One vector is turned by the same rotation once a tick. Each row is the vector after some number of ticks, and that number follows the row.
The counts run from 0 to 148.
[-17 -17  39 -24  18   3  24 -58  -1  14  12  -4  -6   6 -60  -1  32  -3
   5  21  -3 -39  13  16  48 -25  28   6  23 -30 -44   8   4 -62  -7 -17
   3  -3] -> 114
[ 26  -1  26  -1  28  12  41 -47   1  27  35 -36 -24 -19 -29   5 -16  -4
  17 -21  58 -12  -8 -14  54  -5 -16  -6  27  24 -30  -8  35 -20   4 -12
 -37 -17] -> 56
[-32   6   9  12  28  -1   4 -44   2 -23  35 -29  -4   2 -53   8  43 -24
  40 -19  16 -31 -12  -5  49 -20  52   9  24  -1 -18  35  15 -56  10   0
   4  -4] -> 3
[ -3 -16   2 -12   5   5  13 -58  21 -33  23   1 -41  -5 -42   0  -9  -5
  -8 -23  23 -34 -11   0  67  13   9  -6  -2   9 -51 -23  18 -36  21 -44
 -36  -6] -> 46
[ -8  13   1   7  11  -3  48 -62  20  44   4  11 -13   1 -13  -9 -10 -39
  34 -22  61  -7  -2   8  49  -5  42 -26  22  20 -18  16  18 -29  -6  -6
  29  -2] -> 91
[-26  16  10  -5  22 -11   3 -54  12  -3  33 -37  -8   3 -57  15  25 -12
  38   4  21 -12 -12   4  61 -34  43  14  29  -2 -13  41  12 -48   1   4
  12 -11] -> 4
[-38   4  18  28  10  -6  -1 -35  -3  -9  13  20 -12 -13 -54  14  26   2
   5   2  55 -27   9 -33  58  -1 -12 -28   5  14 -42 -10  18 -36  34 -40
  -7 -21] -> 50
[-25   4  -3   6  17  -1  48 -63   4  33  19  12 -17 -15 -17  14 -25 -24
  25 -16  58  11   2  -1  66 -19  39 -21  19  17 -20  23   7 -25   5 -22
  36  -3] -> 90
[  5 -12  -4   4 -12  -1  17 -62  26 -29  29 -15 -33 -11 -48  10 -11   3
   4 -11  34 -25  -9 -12  69   5  -5 -10  23  21 -41 -19  30 -23  10 -39
 -34 -21] -> 47
[ 16   3 -10  -7 -17  -1  14 -82  42  -4  39 -18  -8 -16 -42 -18  23 -13
  26 -26  19 -32 -19  21  42  15  21 -11 -11  -5 -20  -8  42 -46  25  18
 -30 -10] -> 74
[  6   6  37 -11  34 -22  -3 -12  12  13  36 -18  -9   9 -45  13  22   9
  17 -16  55 -12  14 -16  85   6  13  -6  -3 -11 -23  18  15 -29  46 -27
  -8 -11] -> 132
[  4  31   9 -14  -2 -30  13 -64  26  38  -5  21 -13   6 -51 -21  20  -9
  12  27  35 -17  12  12  56   0  40 -39  23   1 -46  22  17 -35   2 -15
   3 -13] -> 14
[-27  -1  -5  11  -6  -7  49 -76   5  -1  -9  11 -21  -9 -42  -6   8 -28
  22 -18  40 -21 -14  10  28   9  31 -21  48  17 -36   1  11 -38 -22  -9
  17   5] -> 10
[ 20   4  21 -22   2 -38   6 -46  33  24  29 -27  -6  -9 -54   9  63  12
  26 -13  28 -19 -11   6  43  27  16  -9  21 -39 -33  16  34 -21  23  14
 -19   8] -> 104
[ -8 -24   9  10   0 -24  36 -56  21  19  -4  33 -34 -20 -10  17  25 -20
  10 -19  49 -22  -8  -6  39  22  14 -37  24   0 -51 -14  42 -17   8 -28
 -14   8] -> 19
[-11  -5  36  26  40   1  35 -20 -26  30  19 -17   7 -29 -35  29   2  -2
   7 -15  46  -1  21 -30  67  -1  -8 -12  27   3 -17   1  21 -53  33 -22
   4  -2] -> 59
[ 26  19  -4   1  12 -38  32 -44  12  55   0 -12  -9  -6 -36  21  12  -4
  20  -4  28   6  12  20  70  12  32 -22  31 -11 -42  12  35 -21  13 -10
 -21  -2] -> 95
[ 12 -18   0 -15  -2 -24  32 -57  29  41  10  12 -24  13 -51   1 -16  19
  14  -6  42 -11  16   6  74   4   3 -19  -2 -20 -44 -18  18  -7   4 -43
 -18 -29] -> 125
[ -6  24   1  -9   5 -31   5 -56  25  15   2   3 -15  -2 -40   0  10 -17
  23  30  38  -9  14   4  57  -4  46 -36  37  21 -35  37  19 -43  -2 -18
  13 -11] -> 13
[-11 -18   1  -9   8  -3  33 -60  37  -7  15  -9  -7   7 -19   2  -4 -13
  28   4  32 -29  16 -24  48  -9  29 -39  41  26 -32   9   3 -47  -2 -37
   8 -35] -> 120
[-47 -10  -2  27 -16   8  12 -72  -6  18  15  18  -7 -10 -75   9  38  -6
  21 -12  36 -23 -14  -5  31 -17   4  -4  -9 -25 -21 -12  30 -37  19 -13
  10 -14] -> 79
[  8  -6  34 -25  43  16  44 -41  -2  24  30  -1   5 -23  -6  -8 -18 -17
  11 -38  35  -7  14   7  66  10  28  -7 -11  -9 -14   7  10 -68  39   1
  13  15] -> 63
[  4   5  13  20  14 -23  18 -25  32  12  15  -8   2  20 -31  -8  35 -10
  29 -37  73 -29   7 -37  58  24  10 -35  17  11 -23  -7  22 -14  22 -23
 -15 -22] -> 130
[ -4  12   9  13  25  10  14 -48  -8  12  23 -28 -24 -11 -48  32   9 -14
  20   9  21 -23  -1  16  69 -44  28   0  25   9 -44  21  27 -43  -3 -25
 -32 -11] -> 85
[-10 -23  -9   0 -12 -20  43 -72  21 -18   9 -27   9  -2 -53  11   4   6
  22 -12  16 -15   7 -11  46  16   4 -23  54  10 -24  -4   6 -59  -6 -14
   6 -32] -> 39
[-32  -1 -16  19 -31 -13  14 -82   5  19  27  -1  -4 -17 -80  20  32  12
  18   4  26  -9 -15  -8  31 -19 -10  -8   3 -15 -14  -7  36 -40  17 -12
  -4 -26] -> 78
[-18 -27  47 -34  37 -12  22 -35   2  12  34 -17  11  12 -36   6  27   0
  24 -12  16 -20  21  -8  65  -6  29   8  10 -41 -15  22  -9 -66  23 -12
  25  -9] -> 33
[ -7 -15  -7  10   2 -17  26 -51   1   2  17 -18  22 -33 -36  39   5   9
  13  -9   6   9  23   2  71  19   3 -22  19 -15 -18   6  29 -71  42  -1
  -1  -2] -> 68
[ -8 -11   1  -4  -4 -30  34 -55  38  19  13  13 -12 -13  -6  -5  32 -19
  36 -42  61 -10 -10   1  40  39  30 -27   8 -11 -18   3  32 -20  30  -1
  25  15] -> 100
[-59  -7   7  17  -5  19   5 -69  -4  -3  35  27 -15 -15 -45  13  24 -13
  16  -6  33 -30 -17  -4  43 -30  16   3 -16 -14 -12   2  24 -43  29 -27
  22  -2] -> 80
[-17  10   4   7  -2  24  17 -78  29  16  46 -11 -26 -13 -44 -17   3 -27
  38  -4  54 -27 -34  -4  35 -31  35   0   0  14  -6  18  23 -31  -7  -3
  11 -19] -> 82
[ -5   7  40 -21  37 -11  13 -42  -7  -3  26 -35  13 -12 -45  -1   8  10
  16  -1  30  -6  16 -21  64   6  12  -8  24  -2 -11  26   4 -68  32   5
  26  -7] -> 141
[-40  -8   0  16  23   3  36 -52 -27  32  15  28 -21 -18 -29  28 -16 -25
  18  -9  48   9   1   3  65 -23  31 -11  12  -1 -26  14  10 -33   6 -38
  28   3] -> 89
[ 14   1  40 -23  25 -17  26 -41   4  35  24 -14  -8   7 -64 -11   6  19
  16 -44  60  -5  -4  -6  60  20 -11  11  -9 -22 -24 -10  20 -10  24 -10
  -6  -4] -> 134
[ 26  18  -5  -7  31 -26  27 -37  19  34  11 -21 -12 -14 -13  27   2 -11
  25  -8  27   5  17  14  82   2  51 -21  32   9 -41  26  25 -34  13 -16
 -19   4] -> 94
